One vector is turned by the same rotation once a step. Each row is the vector after some number of steps, and that number follows the row.
The counts run from 0 to 1018.
[100 126 138 114 165 182 106  85 147 142 134  85 171 124 115 102 149 153
  91 171  96 155 164  99 135 120 155 156 108 144 109 172 117 131 133 130
 111 164 137 128 108 148 137  93 166 118 103 185 137 169 148 166 176 176
 148 103 110 147 153 166 151 167 143 150 104 156 104 139 141 118 128 138
 124 126 109]
690
[120 147 140 112 157 176 112 100 129 119 131 102 154  63 117 146 110 117
 117 104 143 120  91 159 131 136 128 148 108 137 132 125 113 160 156  76
  97 120 172 114 101 153  78 134 129 132  97 140 132  65 135 171 117 151
 179 120  85 106 124 104 119  80 153 167 125 118 167 125 164 128  60 185
  99 102 121]
828
[148 120 155 129 179 167 122 121 120 179  96 115 149 172  97 138 142 139
 136 138 111 118 112 114 154 155 172 116 130 107 129 103  94 123 143 136
  68 155 124 162  88 106 129 163 131 152  73 147 127 173 179 138 157 108
 159 128 133 131 178 142 121 144 159 158 137 139 142 197 140 155 166 138
 149 178 120]
481
[112  99  94 111 171 182  64 141 115 169 163 122 139 164 135  66 157 138
 120 141 105 129 166  80 153 120 168 152 105 150 137 127  89  95 137 163
 104 134 115 104 121 115 148  98 150 126 101 148 163 113 194 139 173 127
 114 136 110 151 152 147 124 159 156 148 112 145 109 161 138 119 164 130
 135 112 117]
397
[165 116 195 158 140 185 113 103 125 130  93 142 101 104 111 152 123 125
 103 105 123 161 107  97 120 117 148  96 104 153 125 131 110 147 180 123
  80 155 104 102 144 115 124 133 120 133 105 128 163 123 174 111 101 151
 130 142  99 111 146 143 147 144 140 132 142 144 149 149 112 117  39 153
  86 138 131]
322
[119 128 175 101 143 122 123 103 154 174  74 123 116 114  99 130 139 125
 109 147 153  97  93  78 174 140 126  76 149 148 149  74 117 108 125 135
  55 123 113 146 100 117 121 186 145 137 138 135 100  73 150 136 138 109
 178 138 137 133 161 145 173  93 143 121 146 152 170 139 133 152 163 134
 136 108 130]
879
[102 166 130  78 157 120  90 113 147 162 148  77 167 115  84 129 140 104
 164 110 153 126 136 129 120 180  99 138 139  87 162  92 103  99 111 134
 122 153 156 152 110 158 121  87 109 139 138 111 143 107 141 131 147 126
 183 116  78  94 145 197 106 108 150 134  68 128  73 139 144 162 141 135
 146 133 124]
770
[ 97  96 172 135 131 172 123 119 166 148  53 137 122 124 122 104 130 149
  68 112 114 150 105  73 131 123 165 107 142 192 126 122 128 130 150 135
  70 114 106 125 134  94 152 168 165 121 124 133 139  98 176 131  99 130
 122 147 133 144 141 141 120 126 110 143 142 178 116 153 106 132  86 163
 105 140 138]
722
[117 111 104  89 143 157  87 145 120 137 110 130  95 117 114  95 128 108
 134 120 140  80 115 110 183 113 138 144 117 144 133 101  91  96 155 152
  49 140 136  95 119 121 113 159 123 131 132 131 147  44 158 141 127 101
 165  91 102 160 128 107 145  87 150 165 137 130 138 138 133 120  95 164
 118  56 116]
129
[122 170 166  89 153 126 129 115 181 148 107 131 152 103  64 121  82  84
 143 130 162 124  85  94 159 115 108 103 141 119 172  96 134 159 123  92
 112 137 113 149 152 113 122 143 127 146 132 100 181  78 139 183 142 117
 159 129 112 102 166 138 141  72 150 132 137 129 149 143 151 163  79 144
 127 133 129]
896
[109 127 127 108 115 122 118 127 151 124 122 126  90  60 116  92 133  92
 123 128 152  79 138 105 121 131 120 124  73 123 119  99 127 120 117 137
 108 175 156 115 140 117 144 144 146 118 110 155 164  38 151 146 123 129
 113 106  94 157 145 180 154 119 135 150 115 116 100  96 109 119  66 172
 117  54 118]
929
[116 118 198 124 115 166 131  80 163  99 115 116 105  60 126 129 137 137
  83 123 141 153 126 106  96 164 125 103 121 157 119  98 117 133 128 164
  50 149 143 121 123 142 126 160 149 107 135 139 102  91 114 128 115 161
 149 160 106 121 136 179 149 127 119 110 132 158 129 106 119 132  55 153
  88 100 147]
180
[ 83 111 102 127 129 183 102 140 189 124 139 133 130  96 138  94 114 107
  94  98 158  83 125 105 114 113 141 152 115 139 113  79 129 112 144 147
  91 153 122 123 149 155 148 144 126 141  81 137 120  50 179 135 148 125
 132 125  99 130 110 158 125 122 133 136  90 131 108 113 124  99  71 195
 114  87 140]
253
[124 141 187 179 166 168 108 123 147 142 121 145 171 117 121 138 147 101
  90 109 126  97 110  93 116 159 170 103  95 135 115  84 134 160 175 126
 141 161 128 170 122  95 149 147 163 142  82 168 127 122 195 174 109 156
 102 180 148 116 178 143 153 142 144 120 116 131 158 151 144 128 107 165
 115 186 119]
745
[ 93 131 135 121 165 161 116  81 148 128 165  65 170  84 140 115 150 134
 101 178 128 134 147 122 125 158 106 128  85 123 134 162 104 120 118 137
 107 158 185 117 106 150 119 121 138 121 108 187 109 118 103 132 153 150
 185  99 102 134 142 199 145 143 131 141 118 130 103 103 160 158 109 167
 127  95 120]
956
[147 140 194 141 121 145 122 139 134 115  67 142  90  72  92 163 126 139
 128 119 136 108  91 125 137 149 158 108 136 144 110 100 173 144 150 117
  66 153 122 141 119 111 145 161 121 134 113 138 129  98 185 123  93 135
 129 134 107 141 156 158 140 152 140 148 123 141 143 141  94  85  75 155
 128 140 118]
733
[131 144 179 123 152 197 128  85 129  84 135 123 149  96 104 135 141 131
 105 111 124 130  97 161 100 152 132 151 119 162 146 122 123 182 166 104
 109 116 149 153 106 158  97 122 135 126  75 128 151 130 138 176 101 151
 133 148  80 140 107 106 120  95 165 151 126 127 157 143 164 111  57 165
 101 145 117]
164
[128 149 156  78 188 210  93 106 132 111 117 121 149 120 103 126 150 128
  89 142 127 111 109  93 160 135 125 130 103 151 170 137 120 121 158  94
 115  96 118 141  82 151 109 106 143 106 112 122 116 132 177 165 126 114
 163 132  99 155 125 131 137 116 165 151 150 137 177 168 182 110 160 122
  94 128 116]
683
[103 114 120 132 175 135  76 119 126 188  92  77 122 110 118 174 154 151
 145 168 145 149 121 106 149 128 121  93 128 136 165 124 133 112 133 141
  82 144 114 139  83 134 126 184  91 164 146 153  90 120 183 100 179  85
 165 113 127 116 161 194 116 149 119 125 126 139 142 136 134 133 135 145
 162 134  98]
877
[113 120 192 118 143 168 159 109 154 125 104  90 158 154  91  66 128 146
 107 145 149 101 110 112 119 173 156 117 114 106 140  92 120 106 130 144
  50 176 105 180 104 121 140 171 165 156 105 139 110 152 163 163 141 106
 122 147 145 150 159 158 148 141 142 139 141  97 118 189 123 118 106 113
 129 155 123]
762
[ 92 136 138 144 150 133 105 122 158 143 167  71 173  85 110 163 153 116
 133 174 176 127 128 123 113 166 112 106 114 100 157 105 137 106 117 154
 114 181 132 167 114 145 130 169 103 180 109 166  90 110 133 125 160  95
 159 120 110  87 157 183 125 145 136 103  84  93 113 136 142 157  93 161
 130 132 112]
759
[105 143 133  97 125 119  88 136 126 156 164  81 164 128 105  98 132 134
 156 144 164 130 152 110 119 154 122 137 119 101 147 104  97 113 130 157
 105 198 109 141 124 133 123 119 134 154 143 159 165 107 145 147 178 157
 128 117  82  72 138 182 140 133 134 119  78  95  70 152 118 124  99 136
 160 108 112]
505
[ 88  98  81 136 134 145  73 141 120 159 153 115 131 116 145  85 136 114
 120 144 112 132 166 110 120 117 141 156  88 114 123 114 108 112 109 165
 115 166 160 115 144 134 147 125 146 117  84 174 138  76 156 131 171 124
 102 128  94 148 157 185 129 143 129 155 109 149  80 108 118 150 106 186
 161  74 111]
663
[129 115 134 101 149 187 105 153 140 130 146 139 106  93  99 105 139 111
  71 164 125  92 128  97 139  95 150 141  99 146 137  82 145 140 123 137
  94 146 136 117 143 131 122 131 150 108  99 162 145  62 172 166 155 128
  82 155  97 192 159 131 146 137 163 154 139 172 153 114 121 110 114 165
 123  90 129]
0
[101 158 161 139 133 124 119 148 141 154 118  84 161  66 111 159 136 119
 123 147 187 108  96 108 132 125 134 125 135 118 145  89 173 134 147 132
 110 185 112 155 126 112 114 166 115 178 140 187 123  82 171 149 154 138
 137 132  99  94 148 165 155 126 133 115  88 114 139 119 135 104  61 144
 151 117 113]
619
[130 126 127  93 145 153  87 110 140 146 136 115 100 121 103 119 111  98
 148 122 154 104 127 118 134 115 107 142 111  79 107 100  75 118 137 156
  76 198 114  97 137 141 122 128 104 133 125 136 160  63 140 123 144 107
 158 116  92 115 144 167 141 115 155 148 116 111 114 125 120 137  55 160
 119  44 129]
788
[143 160 179 157 133 166  96 105 158 128 104 139  99  72  92 179 142 107
  95 107 146 137 103 119 111 150 120  93 122 138 131  84 153 155 140 109
 100 158 158 146 144 135 132 136 137 118  98 118 122  77 173 117  83 148
 133 166 103 117 165 164 132 135 144 113 125 196 152 123 110 118  73 175
  97 132 140]
462
[120 125 160 120 136 111 145 134 158 144  97 121 129 123  76 102  99 102
 120 147 136 100  80 115 134 129 150 101 131 109 158  64 134 148 127 134
  65 138 142 169 122  91 116 200 131 163  94 163 146  72 153 158 113  93
 142 126 139 149 153 128 150  92 142 158 151 130 158 166 138 169  74 146
 158 126 119]
355
[118 111 146 119 183 140 112 107 149 173 106 102 164 161 112  98 134 106
 145 166 106 146  91  86 143 143 136 105  96  99 171 122 108 129 103 118
 107 130 160 163  98  90 138 155 138 174  99 143 133 148 159 120 130 101
 160 116 146 119 173 165 109 140 116 152 128 151 124 197 150 193 138 139
 163 201 101]
752
[148 130 148 132 173 186 119 120 119 116 121 131 140 112 110 115 135 116
 103 146  94 122 117 126 126 117 168 160  65 135 117 141 160 164 161  79
 125 136 154 134 125 109 129 101 160 120  63 153 162 161 170 161 116 144
 119 124  96 169 155 145 143 140 172 171 156 149 158 148 149 112  97 155
 105 137 119]
548
[121 126 135 128 158 123  60 127 134 225 101 116 125 124 117 165 137 128
 147 146 104 169 123  91 161 133 124  93 143 121 156 108  86 137 138 136
 107 139 152 133 108 110 128 134 115 138 120 135 154  76 166  97 145 122
 190 135 117 124 182 162 122 116 124 129 109 188 133 143 119 182 152 168
 167 118 107]
201
[ 96 114 135  86 116 136 101 133 115 128 114 119 102  96 127  91 150 123
 103 148 124  74 119 108 139 122 134 126  91 139 148  93 150 112 108 152
  63 114 178 105 112 115 129 176 143 111 123 160 135  40 170 143 128  99
 115 133 101 194 135 140 161 109 147 157 151 160 139 125 131 128 119 157
 140  59 101]
270
[ 81  95 108 108 132 122 101 142  88 140 140  71 151 108 158  97 145 164
 129 155 137 124 113 107 157 114 161 165 117 156 156 160 120 121 145 140
  79 120 171 109 115 132 106 161 132 139 122 206 144  83 125 159 173 136
 164  93  69 160 129 136 148 104 127 149 103 147 115 129 170 129 107 152
 174  88  85]
821
[117  97  98  89 184 142  65 131  98 166 135 115 128 137 111  87 160 133
 130 173 100 143 144  93 162 117 135 139  86 127 158 140  95  99  90 159
 113 137 158  92 143 105 127 104 147 107 115 152 153 118 163 133 153 129
 137 103  92 172 166 153 132 134 139 170 146 166 111 136 138 178 143 145
 159 104 103]
3
[ 88 112 121  98 139 146 101 139 131 183 121 108 153 161 103  98 111 137
 171 140 147 152 123 110 154 105 128 143 145  91 167 138 118 107 120 142
  80 154 126 132 107 112 129 141 101 176 126 141 177 107 158 111 158  91
 162  81  85 106 145 145 108 114 134 164 106 108  98 176 124 141  66 149
 163 138  92]
905
[144 173 146 107 151 165  85 123 107 111 129 139 110  79 114 131 147  83
 113 105 135  74  96 145 134 148 126 146  80 132 127  90 109 145 144 106
  95 127 170 103 119 144 123 122 141 123  82 152 123  58 164 160  98 111
 147 138  91 146 128 128 146  97 177 159 131 129 163 127 153 127  79 168
  87  85 107]
941
[135 127 120 107 155 182  82 134 158 160 141 108 141 127  81 113 140 122
 160 117 146 142 158 117 121 130 121 157 119  99 137 130 115 118 129 127
 136 196 108 140 133 148 149  73 122 129 112 130 161 144 178 124 158 125
 142 109  88 105 152 198 107 153 161 142  81 135  70 150 126 117 125 151
 139 132 132]
110
